Turns, then the turns between two rows, first turn first; the first pair answered
J:
[ -5 -38  11  36  -1   5   2 -11  -7  31 -26  -4  -3] -> [ -3 -30  17  33   7  -2   6 -13 -12  36 -28  -3   2]
[ 21  26  10 -30  12 -38   9 -31 -37  20   4  14   7] -> [ 19 -20 -35 -18 -43 -12 -28 -30 -21  -6  17  -7   9]
[ -2  13 -32  -2 -36  11 -36  12   0   2 -28 -16 -17] -> [-13  12 -18  -6  -2  10 -10  28  25  10 -38  -8 -41]
[  0  31  -6 -36  15   0  12   5   9 -14  14   7   2] -> [  4  30 -15 -33  -6  -2  -2  -5  -4 -20  19   4  15]
X:
[ -3 -15 -41  10   1   3 -10  -5  36  23 -37 -19 -27] -> [  3  -7 -47 -17  11   0  -5  -3  44  12 -19 -19 -28]
[  8 -22 -30  -3   1  29  -7  16  11  10   2 -25 -20] -> [  6 -24 -23   5   1  28  -5  14   6  17  -9 -25 -22]
[-11 -12  -3  10   9  16  -5  22  12   5 -12  -5  -5] -> [ -9  -8  -1  -3  20   7   8  16  15  12 -17  -5 -11]
G:
[ 25  30 -42 -47  -2  20  -4  17   3  -2 -22  -8 -29] -> [ 11  41 -17 -48  28  18  15  32  17 -18   4   3 -23]
[ 11 -21  -5 -12  -9 -11   3 -27 -15   2  29  -4  14] -> [ 12 -19 -13 -17 -11  -7   1 -24 -16   1  28  -6  11]
[  0   0  -2   9  -2   6 -11  -3   1  -4 -38   0 -26] -> [  1   7  -4   0   5   9 -11   4   2  -7 -36   0 -27]
[ 11  20  27   1   2  -5  42  -4 -31  -3   2   6   3] -> [ 12  12  27   9  -4  -5  40 -12 -36   5  -2   5   7]
Z:
[  6   3  -6 -16  -5   2  -4   4 -15  -4  16  -8 -10] -> [  0   7  17   2   6  -6   7   3 -19   5  12  -1  -2]
[-19 -23  33  27 -18  13   6   0  16 -12   3   7  22] -> [  2  -8 -11  -8 -49  25 -25  -3   3 -17  -3  -6  15]
[-12  -8  10  16  -8  -6  -2  23  15 -48  55  -1  35] -> [ 18  40 -11   0 -34  -3 -34  11 -36 -28  21  -7  37]
[ 18  20 -23  -4 -40  19 -40  -3 -27 -24   1  -2  16] -> [-16   5  46  51   0   2  -1   1  -7 -13   4  22  29]
Then:
Between the rows of a pair lie 2 to 3 turns.
[ 27  26 -39 -34  20  17 -12   9  27  11 -19 -28 -26] -> [ 12  48  24 -16  58  -5  14   6  21  -1  12  -6   3] => J, G, G
[ -7 -16  23  49  -8  19 -17  23  17  15 -28   3   0] -> [ -5   9  32  23  28   9   4  23  21  25 -34  10 -14] => G, Z, J
[ -3 -36  -4  34 -37   6 -44 -10 -36  20  -4 -10  11] -> [  2 -31 -22   6 -21  23 -35  11 -13  37 -32 -19 -34] => J, Z
[  2 -28 -52 -30 -12 -11 -17  -7  15 -14 -11 -21 -26] -> [  1  25  -8 -51  39 -29  13   0   8 -10   0  -5 -26] => G, J
[ -9 -28   5   7  10  -7  21   0  13  27 -24  -6  -6] -> [  6  -7  -2   7 -10  -6   2 -11 -19  34 -33 -10   4] => Z, Z, J
[-20  -8  17  58   9  27 -10  27   1   7 -33  -9  -8] -> [ -4  12  -3  44  -5  34 -26  23 -18  15 -47 -16 -11] => Z, Z
[-17 -10  22  -5  48   3  35  -4  15  44 -32  12 -29] -> [  3  27  -2  -4 -27  11 -35 -14 -41 -21  35   6  43] => J, X, X
[ -2 -10 -19 -25  -9 -12 -20  28  13 -12  17   4  -9] -> [  7  14 -15 -39   0 -20 -19  23  -1  -2   6   5  -9] => J, G, Z
[  5   8  -9 -20  -7 -24 -21 -28 -25  11  -6  -5  -7] -> [  1  19 -15 -30  -7 -14 -27 -16 -12 -13  18  -3  -4] => X, G
[ -1 -19  -8  -6  11  -4  19  -7  24 -14  34   2 -10] -> [ 16   6 -22  16 -29   7 -22 -10 -19   1  -2  -6  -3] => X, Z
[ 22  36  -4 -66  20 -16  11 -23 -17   6   6   2 -22] -> [  4  45  47 -11  29 -27  19 -20 -28   5  14  21   9] => J, G, Z
[ -3 -16  37  41  28 -13  29   0  -6  47 -12   4   7] -> [  3 -30  27  18  26 -27  36 -26  -7  33  23   2  25] => X, G, G
[ 13   3 -17 -27 -16  10 -13   1  -6 -18  27  -3  13] -> [ -5 -14   3 -19  17   6  14  17  22 -16  29   4   0] => J, G
[  2 -41  -1  16  -5  13 -11  25  22   7 -14   5  -4] -> [ 21 -15 -28 -40   0  10 -13  17  12   3  -7  -1 -12] => X, Z, X
[-22  -7  -2 -23   4   3   6 -22   7 -23  27   7   2] -> [-33 -22   9  10   9  14   9  -5  19  -4  -8   9 -15] => X, G, J
[  0  37  12  -2  29   1 -11  15  -1 -15  44  -6  10] -> [ -1  27  33  30  33 -10   1   0 -14  28  -3  -2   0] => X, X
[-14 -34  13   3  18   0  20   7   0   4  -1  21 -16] -> [-19 -38  13  14  10   5  12   9   1   1  -3  21 -13] => X, X, X
[  0 -23 -23   0 -20   7 -14  -1   3  -9  -2 -13  -9] -> [-15 -35  -2  18  -4   2   2   2  15  -8   4  -6  -5] => Z, Z
[ -9   4  -3  19 -22   9 -21   8  -3 -25  18  -2  14] -> [-17  -8  16  26   9  -3  12   8  12  15 -23   0 -16] => Z, J, X
[ -1  -8 -16   0 -18  19 -15   5 -28 -14 -15   0  -3] -> [ -3  -3   4 -20  20  -5  23  -6 -23   6 -20   6 -16] => Z, G, X
[  7  18 -23 -31 -40  18 -23 -26 -11 -26  33  -4  35] -> [-35 -38  36  41   6   8  27 -10  35   5   3  14  16] => X, Z, J
[  2  23 -12 -33  37   3  -5   5  -3  12 -31   6 -31] -> [ -7  12  -6 -38  50   3   4  14  14  -3  -7   8 -29] => G, Z
[  8  13 -13  -4 -20  14 -43  19  -7 -12   3  -3   5] -> [ -3  10  25  32  -3   4 -24  20  -8  11 -21   8   4] => G, G, X
[ 18  18 -14 -39  24 -23  30 -10  -4  17  -2 -13   2] -> [ 12   7   1  -2  16 -23  26 -11 -11  39 -31 -10   1] => X, X, X
[  9 -17  -7  -1 -31   2  -6 -28 -33 -16  -9   1  -1] -> [  3  -5 -16 -34  -1  14   9   0   1 -28  -4   0 -28] => G, G, J
[-12 -12 -19   0 -26  12  -1   4  -8 -30  33   9  16] -> [ -5  19 -15 -38   3   6  13   6  -9 -21  30   9  -2] => J, J, Z
[ 14  27   8 -23  30 -12  22 -15 -15  39 -28  -3 -20] -> [  3  -6  -8 -22  32   2  26   3  20  32 -27  -7 -42] => J, J, J
[  0  36  26  18  21   3  -4   9 -22 -13  26  20  32] -> [ -6 -14 -18  -6   8  18  -6  13  17 -38  51   5  15] => X, Z
[  0 -14  -6  -8  12  -6   2 -30  20 -25  35  11  32] -> [-15 -33  10  30  15   1   6 -16  31 -10   6  15  18] => X, J
[-10 -56  17  36   7  -1   9   3  22  16 -17   0  -7] -> [  7 -21  23  28   2 -14   4 -20 -19  41 -40   2  -2] => J, G
[  5  11 -17 -36 -17   4 -14  -8   2 -40  53   8  21] -> [-15 -15  20   2   3  -7  14  -9  20 -34  58  18  29] => Z, G, Z
[ -4  16  -7   0 -21  18 -25   8  -3 -13   4  -5  13] -> [  1   6  -5 -22   7   2   7  -7   4  25 -26  -5 -15] => X, J, X
[ 21   7  -6 -23 -15 -21 -15 -29 -29  21  -8  -7  14] -> [ 11  -1  -7 -31  14 -11   5  -2   8  37 -35  -8 -26] => J, J, Z
[  7 -32  -8  30 -33   0 -15  -9  -8  -2   6  -1  18] -> [  0 -31 -15  -5  10  10   8  22  34   1   1  -3 -23] => G, J, X
[  7  29 -16   4 -29 -19 -25  -4 -38   3  -3   1  17] -> [-20 -29  13  46 -16 -26   4  -4  -4   4   5   8  20] => Z, G
[-11  10  14 -18  16   3  37   6   4   8  13  -4   6] -> [  2  14 -14 -36  -9  10  15  -1  -6   1  14 -14   7] => Z, J
[-34 -42   2  29   8  19  11  14  20 -25   6  14  -6] -> [-12   4  34  21  23 -14  24 -22 -31   9 -11  22  14] => X, J
[  2  -7 -17 -27   3  -5   5  10  33 -34  32   4 -18] -> [  4  12  27  -6  27 -30  25  -7  10 -15  26  18   2] => J, G
[-25  17  28  25  20  -2   2  17  16   2  -8  12 -12] -> [-15  21   0 -22  21  -1   1  15  23 -19  22   8 -13] => X, Z, G
[ 11  -5  30  22 -27   5  -7 -20 -38  17  16  28  34] -> [  8 -35  20 -23  12  -8  34 -32  -1  26  26  23   7] => Z, X, X
[-13 -21  27   0  17  -8  33 -27 -15  -5  14  19  10] -> [ -6 -20   4 -22   8  -8  26 -34 -18 -13  25  13  12] => G, X
[ -9 -12  26  12  -4  -8  28 -14   6  -8   9  -2  23] -> [  8  10  12   7 -19  -8  10 -22 -22  10 -17  -8  20] => Z, Z, G
[-6  7 28 14 25 -8 15 10  2 14 -3  3 -5] -> [  7  10   3 -27  24 -12  16  -3  -1   9  10  -7 -10] => G, G, X
[ -7  19  20   8  18   7  -4  14  14  25  -3   6 -11] -> [-12   3   7  -5  13  12  -5  18  32   4  18   1 -11] => Z, G
[ 27  16 -26 -19 -22 -10 -19 -20 -29  26 -21 -13  -4] -> [  5   2  24 -12  19 -37  23 -35 -15  13  24   6  23] => Z, J, X
[  1 -31 -39  -6 -15  -1 -21 -15  -5   3  -4 -18  -4] -> [ -3 -13 -36 -31  12   3 -10   7  11 -19  18 -12 -10] => G, G
[  5   9  34 -37  48 -40  38 -35 -12  18  28  13   4] -> [  2  -7  16 -52  45 -34  39 -29  11   4  47   6  -1] => Z, Z, Z
[ -7  43  23   5  13   0 -10  23 -10 -21   3   7   4] -> [ -9  33  14  -9  11   1 -10  23   1 -33  23   5   4] => Z, J
[-20  26 -21 -25 -24  18 -24  22 -16 -48  16   7  11] -> [-35  15  -2 -21   3  17  -4  35  10 -52  24  13   2] => G, J
[ -8  -3  36  -6  30  -8  16 -10  16 -24  41  -3  11] -> [ -9 -28  -8  13  -4  31 -15  19  38 -14  -7 -17 -24] => Z, X, J
